Each row has a name. After each piece below comes the name of the row it's from, unless a question asks for something else. Each question is about the rows just above it. Places in a row count from 1.

[-31  49 -30  26] : Nuri
[ 49 -84 -38 -37] : sinik
[-38  -7  74  12] : Mez
The one value in Nuri and sinik: | [49]
Which value is in both Mez and sinik? | [-38]
Changed sinik: [ 49 -83 -38 -37]. Place and old value: | 2, [-84]
Count of [-31] in Nuri: | 1

[ 60 -53  67 -17 -37 -44  21  69 -32 -61] = tuv
[-72  20  67 -17 -37 -44  21  69 -32 -61] = balob
[ 21 -50  82  82 -53   9  24  45 -52  19] = Pupi
[ 69 -14 -19 -37 -44 -48 -79   1  73 -22] = gote
Shift each entry of [ 69 -14] by -1 times 1: | [ 68 -15]
Which value is in both balob and Pupi? | [21]
Which value is in both Pupi and balob? | [21]
[21] with +1 step of 1 on every entry: | [22]

[-29  24  18  55  10  45  15  28  12 -67  43] : zuz
[ 27  42  44  27  42  21 -25 -37 -65  16  10] : Fegep
[-65  21  42  16  27  44  10  42  42  44  42] : nide
[-67  15  27  18  24  10  12  55  43  45 -29] : pevo
[ 67 -18 -28 -19  41  33 -11 -54 -43 -45  29] : Ges
[-66  23  28  28  28 -38  10  53  43  45 -26] : Biru
Count of [28] in Biru: | 3
Count of [42] in nide: | 4
How many times does zuz hold [14]? | 0
[-65  10  16  21  27  42  42  42  42  44  44] is which row reordered? | nide
Times [41] occurs in nide: | 0
[-54 -43 -45  29  67 -18 -28 -19  41  33 -11] is which row reordered? | Ges
Put [-67 -29  10  12  15  18  24  27  43  45  55] back in order: which row is it? | pevo

[ 16 -12 -31  16 -56 -12 -26 -12  16  44 -12   1  16 -42  -6 -23  16] = fus
[  1 -36  29 -28 -30   3 -26   7  20  -6 -32  -4   9   4  33   4  12] = dozub
[ -2  15 -10  54 -34 -19   7  12   0  -9   2  25  13  -2  10   2 -25] = midep
[ -2   9  21 -22 -20  38  16  30 -26   5 -32   0  22 -28 -20 -30   4] = Puf
[  7 -19  54 -62   3  -2  -1  17  30  -9 -31  11 -23   3 -38  19  27] = Zago
[  2   0   2   2  -1   9   0  61  11  33  25  29   6 -30  14   0   0] = farel
[  0  -1   1  -1   0   6  30 -11 -26 -15 -19  10 -29  27 -32   0  19] = kitom
[ 29  33  20   1   7 -26   3   9 -28   4 -33   4  -4 -36  -6  12 -30] = fuze
[-23  23  12  11  26   5 -27  -6  -2   4 -21 -42  -6  -7  -7 -12  43] = fozu
[  0   0  -1   2   0 -25  34  19  10  24 -27 -44 -48  34   1 -23  14] = gigu
[ -8 -16  -5  15 -29 -31 -16  -1   3 -25  17 -28  16 -12  -1  20  -1] = zumi
[  2   5 -16 -18 -28  -7  -4  33  -1  16   3  16  14  22   1  22 -24] = mir
Move every entry of [-42  -6] by +1 step of 1. | [-41  -5]
Times [0] occurs in farel: | 4
Move every entry of [9] by -1 step of 1. | [8]
Changed Puf: [ -2   9  21 -22 -20  38  16  30 -26   5 -32   0  22 -29 -20 -30   4]. Place and old value: | 14, [-28]
Which row holds these entries in another order? [-36 -32 -30 -28 -26  -6  -4   1   3   4   4   7   9  12  20  29  33] | dozub
One entry of Puf was changed: [ -2   9  21 -21 -20  38  16  30 -26   5 -32   0  22 -28 -20 -30   4]. Where, and from what? | 4, [-22]
How many times does fus hold [16]? | 5

[ -1  33   3  17   3 -13 -23 -12  -3   3  12   9  38 -30  17  -1  -7   8
   3  10  22  18 -31  19 -16 -12  13 -22]  patob
[ 18   3 -13 -14   3   1  -2   3   4 -17  -7  14  18 -24 -28  34  11 -33
  19 -10   6 -22   9  12  22  -8  37   7]  defo
[ 18 -20  13 -12  14  -6  -5  13  -8   3   2  23 -19  18  30  -7  -3 -21
 -75  -7   7  -5   0  -9   9   1 -13  24]  mos
[  1  34   3  14   4 -10 -24 -13  -7   3  12   9  37 -28  18  -2  -8   6
   3   7  22  18 -33  19 -17 -14  12  -2]  zir
[ -4  -5 -20  -7   9  12  15   5  -5 -10 -10 -44 -23  18 -37 -15  13  49
  26 -19 -21 -12   6 -16   2  25   3   4]  nuzo
[ 21  -7 -15  -7  16   6  -2   6   3  -6 -10 -14 -14  14  21 -22   5  25
 -25  -9  -6  -3   0 -13   8  22  10  23]  lino
[ 14  -4 -22  -7  15  16   4   5  -4  -9 -11 -35 -20  15 -21 -23   7  46
   5 -18 -14  -9   1 -15   5  30   9  15]  padef
[ 15  -9  -4 -11   5  15  46 -20 -23  14   5  -7  15  16   1   4   9  -9
 -22  -4  30 -14   7 -35 -15 -20   5 -18]  robi
[ 20  -5 -20  -7  18  14   2   5   0  -8 -11 -23 -17  14   0 -24   5  38
  -1 -13 -10  -6   0 -14   7  30  10  20]  vina
[ 22  -4  20 -12  17  19 -10   7 -20  -8  13  46 -16  11  26  -7 -30 -78
 -37 -17  22 -10  -3   6 -14 -57 -16  15]  tinar
[-17 -17   5   6 -38 -18  25   8  11   3  -6 -14  -7   8 -40  31  26  27
  61  21 -25   9  27  -9   0  11  -6 -21]  Zili
Shift each entry of [-5] by -1 times 1: | [-6]
[-40 -38 -25 -21 -18 -17 -17 -14  -9  -7  -6  -6   0   3   5   6   8   8
   9  11  11  21  25  26  27  27  31  61] is which row reordered? | Zili
Which row holds these entries in another order? [ -4   9  15 -22   5  -4  46  14   5  15 -23 -11   1  30 -20 -35  -9   7
 -15 -18  -7 -14   5  16  15 -20  -9   4] | robi
Put [ 15   9  30   5 -15   1  -9 -14 -18   5  46   7 -23 -21  15 -20 -35 -11
  -9  -4   5   4  16  15  -7 -22  -4  14] back in order: which row is it? | padef

[-79  66  77  49 -68 -75  74 -73  63  78] : bep
[-79  66  70  49 -68 -75  74  62 -72 -72] : sot
[-79  66  65  49 -68 -78  74  62 -68  66] : muka
[-79  66  77  49 -68 -75  74 -73  63  78] is in which row? | bep
Where does [-79  66  70  49 -68 -75  73  62 -72 -72] differ from sot, and what was there? | 7, [74]
Move every entry of [-68] by +1 step of 1. | [-67]
Move every entry of [-79  66] by +1 step of 1. | [-78  67]
[66] with +1 step of 1 on every entry: | [67]
Shift each entry of [49] by -1 times 1: | [48]
Count of [66] in muka: | 2

[-52 -52  76 -52  76 -51] -> vizo
[ 41 -75 -75 -75 -75  42] -> vikek
[-52 -75  76  61  64  75] -> ros
[-42 -16 -52 -59 -76  42] -> Gaf
Where does [-52 -75  77  61  64  75] differ from ros, and what was there? | 3, [76]
How many times does vikek hold [-76]? | 0
How many times does vizo hold [76]? | 2
The one value in vizo and Gaf: | [-52]
Move every entry of [-75] by +1 step of 1. | [-74]
The one value in vikek and ros: | [-75]

[ 21  26 -19 -26 -31  14  30 -22  -8 -30   5  -9 -54 -58   7  17 -11   4
 -29  27  55 -66   4 -11  62  31]  rusup
[ 26  11 -25  58 -64  -6   4   9  17   4  21 -10 -12  11  24 -34   3 -30
  29   5  -6  21  29  31 -10  13]  Gove
[ 21  26 -31 -26 -31  14 -19  26  -8 -30 -31  -9 -54 -58   7  -9 -11   4
 -29  27  55 -66   4 -11  -9  31]  bamu
[ 18 -65 -31  -8 -13  -1  -4 -21  26  33 -29   4 -31 -39   9   8   1  -7
  12   7  53  23   5 -60 -14  24]  gur
[-11  21  -5 -11   3  11  -3 -20   3  16 -30  -1 -22 -23  -6 -12   5  11
  42  12 -12 -15   7  -2  -3   4]  folen
[  8  34  11  12 -45 -57  36  14 -25  51  -4  34  12 -24 -32  19 -29   7
   7  -6  20  12  -1 -18  34   7]  rure
One entry of rusup was changed: [ 21  26 -19 -26 -31  14  30 -22  -8 -30   5  -9 -54 -58   7  17 -11   4
 -29  27  55 -67   4 -11  62  31]. Where, and from what? | 22, [-66]
Changed gur: [ 18 -65 -31  -8 -13  -1  -4 -21  27  33 -29   4 -31 -39   9   8   1  -7
  12   7  53  23   5 -60 -14  24]. Place and old value: | 9, [26]
Times [4] occurs in rusup: | 2
How many times does Gove hold [31]? | 1
Times [-31] occurs in bamu: | 3

[ 53  18 -14  17  27   0 -20  55  18 -21  61  23   4  -7 -18 -51  -2  55
   5  10  11 -10  -9   9  17  10  29  12 -49  -8 -28  24 -18  22 -12  24
 -15  11 -19  39   1 -44  41 -19 -28] -> mituk
[ 11 -44  24  10  18 -49  -2  24  23  10 -10  12  22  11  39  53   1   0
  18  55 -19   5 -20  -9 -28  61  41 -16   9 -51  17  29 -18 -28 -21  -7
  17 -12 -14   4  27  55  29 -18  -8] -> Boge
[ 42 -17 -28  22  20  17 -39  58  21 -18  60  -3   0   6  -3 -50 -19  57
 -15 -34  -2 -13   1  30  30  24   7  26 -41   5 -12  32  -7   6 -26  20
 -22  -3 -11  10   6 -59  24   4 -14] -> Zuso
[ 41 -18 -28  22  21  17 -38  58  21 -17  59  -4  -1   7  -2 -50 -20  57
 -16 -35  -2 -13   1  31  30  24   6  27 -41   7 -12  32  -5   5 -27  18
 -22  -4 -11   9   6 -58  41   4 -14] -> zil
[ 39 -21 -31  23  22  17 -38  57  21 -16  55  -7  -3   9  -2 -51 -22  57
 -19 -38  -1 -13   3  31  31  24   3  28 -39  10 -10  32  -2   4 -28  14
 -22  -6 -11   6   7 -58  21   6 -14] -> Ful
One entry of zil was changed: [ 41 -18 -28  22  21  17 -38  58  21 -17  59  -4  -1   7  -2 -51 -20  57
 -16 -35  -2 -13   1  31  30  24   6  27 -41   7 -12  32  -5   5 -27  18
 -22  -4 -11   9   6 -58  41   4 -14]. Where, and from what? | 16, [-50]
One entry of Zuso was changed: [ 42 -17 -28  22  20  17 -39  58  22 -18  60  -3   0   6  -3 -50 -19  57
 -15 -34  -2 -13   1  30  30  24   7  26 -41   5 -12  32  -7   6 -26  20
 -22  -3 -11  10   6 -59  24   4 -14]. Where, and from what? | 9, [21]
Changed zil: [ 41 -18 -28  22  21  17 -38  58  21 -17  59  -4  -1   7  -2 -50 -21  57
 -16 -35  -2 -13   1  31  30  24   6  27 -41   7 -12  32  -5   5 -27  18
 -22  -4 -11   9   6 -58  41   4 -14]. Place and old value: | 17, [-20]
[ 17  10  29  12 -49  -8 -28  24 -18  22 -12  24 -15  11 -19  39   1 -44
  41 -19 -28  53  18 -14  17  27   0 -20  55  18 -21  61  23   4  -7 -18
 -51  -2  55   5  10  11 -10  -9   9] is which row reordered? | mituk
[-18  22] with -1 step of 1 on every entry: | [-19  21]
How many times does zil hold [30]? | 1
Move every entry of [4] by -1 step of 1. | [3]

[-66 -63 -64  68 -67] -> zivut
[ 60 -64  72  59 -64] -> setad
[ 60 -64  72 -69  77] -> Doder
Shared by zivut and setad: | [-64]
[-67  68 -64 -63 -66] is which row reordered? | zivut

[ 61  53  18 -45  55  -3 -57  20  56 -57  -5 -57  58 -46  12  61  53  46] = Pipur
[ 49  42 -52 -42  44  54 -55 -55  44 -55  69 -54  46 -43 -43  49  42  35] = Vum
[ 48  40  62 -35  42 -46 -45  65  43 -45 -58 -45  44 -35  49  48  40  34] = ter
[-56 -47 -26  43 -49 -52  57 -29 -50 -52  12  57 -52  45 -17 -56 -47 -40] = Nizof
[-26 -17  58 -57  57   8 -56  45 -40  57 -52 -47 -47  12 -50 -49  43 -29] = peta
[-43 -43  48 -52  44  49 -42  42  44  69  49 -53  42  35 -55 -55  54  46] = guvi
[ 33  28 -69 -32  29  56 -43 -72  29 -43  71 -42  31 -33 -56  33  28  23] = matol
[ 56  48 -22 -45  50  29 -59 -24  50 -59  37 -59  52 -47 -19  56  47  40] = maman
[-49 -43 -63  44  49  48  53 -66 -45  53  58  49 -46  44 -53 -49 -43 -38] = feva
Which row holds these entries in another order? [ 35  42  49 -43 -43  46 -54  69 -55  44 -55 -55  54  44 -42 -52  42  49] | Vum
Which row holds these entries in another order? [ 12  57 -52  45 -17 -56 -47 -40 -56 -47 -26  43 -49 -52  57 -29 -50 -52] | Nizof
Which value is in both Nizof and feva? | [-49]
Which value is in both peta and guvi? | [-52]
One entry of ter was changed: [ 48  40  62 -35  42 -46 -45  65  44 -45 -58 -45  44 -35  49  48  40  34]. Where, and from what? | 9, [43]
Count of [-52] in Nizof: | 3

[-58   5 -40 -17  -9 -25  -4 -12  82 -30 -29 -67 -45  32  -1  12  30 -37
  12  23   6 -64  13  77 -61  11  50  40 -15 -22]  Satu
[-53  10 -43 -10 -44 -20   7  10  71 -33 -34 -60 -35   3   4  10  32 -15
  19  14  -1  62  23  70 -65  15  57  58  -2 -29]  lis
[-50   5 -16 -18 -32 -30 -10  11  75 -43 -57 -58 -42  25   0   2  30 -20
  26  -4   2  44  17  81 -54  -2  46  42   0 -21]  solit
[-54  -3 -21 -22 -25 -13  -4   2  83 -15 -34 -69 -50  14   1  15  17 -27
  22  25  -8  37  24  60 -48  -1  43  46 -10  -7]  gapim
[-53  10 -43 -10 -44 -20   7  10  71 -33 -20 -60 -63   3   4  10  32 -15
  19  14  18  29  15  54 -63  11  43  42  -4 -20]  febal
[-53  10 -43 -10 -44 -20   7  10  71 -33 -34 -60 -35   3   4  10  32 -15
  19  14  -1  37  24  60 -48  -1  43  46 -10  10]  vive
Changed febal: [-53  11 -43 -10 -44 -20   7  10  71 -33 -20 -60 -63   3   4  10  32 -15
  19  14  18  29  15  54 -63  11  43  42  -4 -20]. Place and old value: | 2, [10]
[-15] with -1 step of 1 on every entry: | [-16]
Where does [-53  10 -43 -10 -45 -20   7  10  71 -33 -34 -60 -35   3   4  10  32 -15
  19  14  -1  62  23  70 -65  15  57  58  -2 -29] differ from lis, and what was there? | 5, [-44]
How many times does febal hold [-63]? | 2
Times [10] occurs in vive: | 4
Where does [-53  10 -43 -10 -44 -20   7  10  71 -33 -34 -60 -35   3   4  10  32 -16
  19  14  -1  62  23  70 -65  15  57  58  -2 -29] differ from lis, and what was there? | 18, [-15]
[-58   5 -40 -17  -9 -25  -4 -12  82 -30 -29 -67 -45  32  -1  12  30 -37
  12  23   6 -64  13  77 -61  11  50  40 -15 -22] is in which row? | Satu

[ 28  -1  26 -63] : Sura
[-30  19  57  -2] : ruvum
[ 15  25  15 -41] : gug
[47 15 66 66] : riz
[ 1 54 28 47] : beziz
[ 57 -29  -2  19] : veku
[-30  -2  19  57] is which row reordered? | ruvum
Times [14] occurs in gug: | 0
How many times does riz hold [66]? | 2
Which value is in both riz and beziz? | [47]
[15 25 15] with +1 step of 1 on every entry: | [16 26 16]

[ 17   6  15 -19  12  14  -3  20  -2  23   2  31  -4  -2   4  28  35  -8
   2  -1 -27  19  41  27]  Saka
[-13 -42 -43 -10 -26 -22 -26 -70  -3 -69 -55 -57 -54   1 -28 -68 -62 -13
  -9 -43 -16 -78 -46 -60]  Zan
[ 9 44 37 22 21 18 22 67  4 55  0 46 47  0 23 60 46 19 -1 37 32 63 38 72]  Vidi
[ 35 -19   4  -4  -2  12 -13  11   8  16 -13  -6  -9 -18  -6   8   0  14
  -2  -7  14   8  28   4]  Galov
[ -9  11  -1  28 -13  -2  14   8   4  -6  12 -13  14  -2   4  -7 -18  16
  -4   8  35  -6 -19   8]  Dup
[  2 -20  -6 -27   5  -2 -10 -23  -3  -2 -10  -2 -11   2  -4 -11   5 -17
   3  -7 -34  -2  -2 -39]  big
[19 13 27  1  5 19  4 24 -1 19  9 19  7  2  5 24 20  2 -2  5 -1 17 47 60]  pazas
[ -7  -4  20   8  -7   8  28 -11   3  15  40 -18  46  -1  16 -19  -8   4
   2  32  12  25 -11 -26]  suz
[ 15 -19] with -1 step of 1 on every entry: | [ 14 -20]
[  8 -19  -6  35   8  -4  16 -18  -7   4  -2  14 -13  12  -6   4   8  14
  -2 -13  28  -1  11  -9] is which row reordered? | Dup
Shared by Saka and Zan: | [-3]
How many times does Dup hold [-18]? | 1
[60 47 17 -1  5 -2  2 20 24  5  2  7 19  9 19 -1 24  4 19  5  1 27 13 19] is which row reordered? | pazas
Where do [  2 -20  -6 -27   5  -2 -10 -23  -3  -2 -10  -2 -11   2  -4 -11   5 -17
   3  -7 -34  -2  -2 -39] appear? | big

[ 61 -34 -44  54  46  54 -44   1  53] : zim
[-50  57 -51  32  62 -37  17  38 -37] : Feza
[-50  57 -51  32 -28 -45  17  38 -37] : ligu
[-48  55 -49  31 -27 -36  17  36 -36] : pezas
[ 75 -44 -59  72  71  73 -65   3  73] : doku
[ 62 -32 -66  82  61  56 -55  20  52] : Gik
[-51  66 -79  71 -31 -34  -8  63 -40] : gopu
[-51  66 -79  72 -32 -35  -8  64 -40] : gav
The one value in Gik and Feza: | [62]
One entry of doku was changed: [ 75 -44 -59  73  71  73 -65   3  73]. Where, and from what? | 4, [72]
Move every entry of [ 71 -31 -34] by +1 step of 1. | [ 72 -30 -33]

[  4   1   0   5  -5   3  -4   6 -57  25 -13   4 -29   7 -13  -4  -3 -42
  14 -13  25  -3 -12  23 -15 -15   0 -11 -13  49] -> rira
[-57  25  20   7  19 -52   8   0  16   4 -46 -56  -6  -7  15 -51 -44  13
   4  26  22  23   6 -20   4 -19  -4  14 -32 -28] -> lano
[-10 -26   7 -40   9  -1  11 -25 -14  18  12  -8  14  66 -37 -14  15  23
   6 -19 -42 -11   7   3 -39  10  29  12  12  43] -> sapem
[-30  -3  13 -13  11 -19   3 -12 -27  25  -6 -28   9  24   1 -31  -1  13
  12   1  -3  14   3   6 -31   1  12   8  -1  27] -> gira
[-23  14 -11  21  -7 -23 -11  16  -4  -5 -25 -20 -18  -8  19 -29 -23 -15
  -8   7  25  -7 -11  12   8 -16 -17 -12 -23   8] -> tep
[ 16  -1 -43  -1 -31  12  -8   4 -23  24  22  17  -3  10 -14  13  26   5
 -19   7 -20 -36  -9  48  -6  39  -5 -13  34  24] -> suk
[ 12  47 -16  18 -17   6 -10   6 -24  -2  -5  13   8 -24  14  17  -8  14
  -2  53  29 -22  -3  27  10   6 -16  -7   1  -5] -> Maz
q: [ 12  47 -16  18 -17   6 -10   6 -24  -2  -5  13   8 -24  14  17  -8  14
  -2  53  29 -22  -3  27  10   6 -16  -7   1  -5] | Maz
How many times does suk hold [-5]? | 1
How many times does rira hold [-13]? | 4
Count of [-17] in Maz: | 1
One entry of suk was changed: [ 16  -1 -43  -1 -31  12  -8   4 -23  24  22  17  -3  10 -14  13  26   5
 -19   7 -19 -36  -9  48  -6  39  -5 -13  34  24]. Where, and from what? | 21, [-20]

[ 64  44 -10  -3  64  10] : maka
[-54  15 -18  -4 -34 -19] : Fuzuf
[-41  53 -26 -12  -1 -21] : misol
[-20 -60  -7  30 -32  17] : bapip
[-32 -28   4   3 -47  -9] : Lege
[-32 -28   4   3  28  17] : tode
[-41  17   0 -18 -40 -27] : konas
[-49  23 -59  31  19  13] : gif
[ 11  30  33 -42 -17 -32] : Kiz
[ 16 -43  14  13 -10  14] : kidu
[-22 -46  -8  24 -29  12] : Mera
How many times does maka hold [64]? | 2
Move every entry of [-32 -28   4   3] by +1 step of 1. | [-31 -27   5   4]

[-20 -21 -20 -66]  Vita
[-20 -20 -66 -20]  Bif
[-27 -10 -25 -51]  kote
[-17 -22  24 -18]  fip
[-51 -10 -27 -26]  Lapi
[-23  -8   6 -42]  Fidun
[-23  -8   6 -43]  lon
Count of [-20] in Bif: | 3
Move every entry of [-20] by -1 step of 1. | [-21]
Put [  6 -23 -43  -8] back in order: which row is it? | lon
[-51 -27 -25 -10] is which row reordered? | kote
Where do [-17 -22  24 -18] appear? | fip
[-51 -25 -10 -27] is which row reordered? | kote

